[[-4, -41, 54, -38, 46, 45, -17, 55, -8, -23, -10, 39, -11, 55], [0, 16, 31, -30, 15, -18, 42, 31, 81, 13, 81, 33, 89, 32], [-38, 11, 7, 42, 28, 37, -9, 10, 27, 20, 26, -1, 31, 15], [-9, -6, 59, -34, 46, 33, 1, 61, 31, 7, 30, 51, 34, 60]]
Read off the entry just left of the largest entry.
Answer: 33
Read off the smallest entry.
Answer: -41
Read off the entry just right of -6.
Answer: 59
The entry just left of 11 -> -38
The entry just right of the smallest entry -> 54
The entry just right of 34 -> 60
Read off the entry just left of -10.
Answer: -23
Read off the entry just left of 20.
Answer: 27
The entry just right of -10: 39
The largest entry is 89
The entry just right of 1 is 61
The entry just right of the largest entry: 32

array([[ -7, -86, -11,  -4, -44, -50, -33,  50, -17, -26,  25,  28, -15,
        -15],
       [ 15, -59, -53,  21, -72, -57, -22,  -7,  -2, -70,  48,  28, -49,
          3],
       [ 56,  22,  -4,  55,   8, -23, -15, -18,  53,   5,  43,  45, -42,
         55],
       [  7, -45, -95,  12, -71, -28, -16, -61, -16, -78,  53,  51, -51,
         -9],
       [ -4,  35,  -6,  -6,  -3,  54,  43,  -7,   1, -12, -29, -38,  24,
          0],
       [-34, -45,  61, -31,  32,  -7,  -9,  77, -31,  59, -15,  -2,  35,
        -33],
       [ 44,  41,  40,  37,  40, -16, -14,  25,  71,  42,  -5, -33,   0,
         64],
       [ 37,  25, -15,  35, -12, -12,  -3, -47,  44,  -7,  16, -14, -31,
         45]])
What is the entry just right of the smallest entry?
Answer: 12
The entry just right of 8 is -23
What is the entry just right of the largest entry?
Answer: -31
The entry just left of 22 is 56
What is the entry just left of -26?
Answer: -17
What is the entry just right of -71?
Answer: -28
The smallest entry -> -95
What is the entry just right of -86?
Answer: -11
The entry just right of 51 -> -51
What is the entry just left of -53?
Answer: -59

[[ -45.71  -20.14   10.95  -87.18  111.90    6.62  109.85  -17.14   69.81
   -55.24  -87.78  236.15  100.99]
 [  21.41  -14.53   39.22   -8.53  251.38   59.29  156.46  -61.76  114.21
    59.14   47.73   60.73   89.41]
 [  32.41   77.87   32.12   60.63  -74.82   35.85   87.13  104.92   48.13
   140.94  -27.97 -111.98  -10.40]
 [ 105.70   72.75   90.20  -19.36  -17.02   76.15 -105.71  219.82 -109.70
   -66.67   34.41  209.76  -47.60]
 [  75.33   43.60  109.32   17.46  192.89  130.14    4.42   92.11   50.67
    56.11   56.57  -60.27   -8.64]
 [  82.97   85.79   70.16   59.70   25.80  121.05  118.87  202.34   10.23
    14.06  -21.63  -51.88 -147.58]
 [  26.69  106.99   59.11  100.19  183.08   69.45   46.51  126.62   56.28
    29.09  192.98    3.06  -50.64]
 [  80.86  154.30   81.70  101.37  221.80   75.11  196.17 -173.04  119.19
    50.50   -8.80  -70.09   -2.29]
 [  68.19   62.05  121.04   66.45  108.06   75.16 -112.00  268.63  -30.10
    27.74   40.08   68.05 -123.73]
 [ 110.89  183.99   33.94  262.56  134.18  105.59  125.94  -47.05   56.32
   122.47   33.55 -168.85 -117.38]
 [ 102.39   57.94   51.18   11.73  -16.58  134.33   27.83  225.62  -34.95
   -80.66  -68.63   97.47 -126.95]
 [ 162.13   57.24  130.31   94.70  251.90  108.41   78.87 -122.42   45.69
    38.52   77.50 -107.62 -159.79]]
The entry just left of -111.98 is -27.97
Give the entry just left of 4.42.
Answer: 130.14
The entry just right of 33.94 -> 262.56
Give the entry just left of 68.05.
Answer: 40.08
Give the entry just right of 219.82.
Answer: -109.70
Give the entry just left of the smallest entry.
Answer: 196.17
Give the entry just left of 35.85.
Answer: -74.82
The entry just right of 119.19 -> 50.50
Give the entry just left of -17.14.
Answer: 109.85
The entry just left of 60.63 -> 32.12
The entry just left of the largest entry is -112.00
The entry just right of the smallest entry -> 119.19
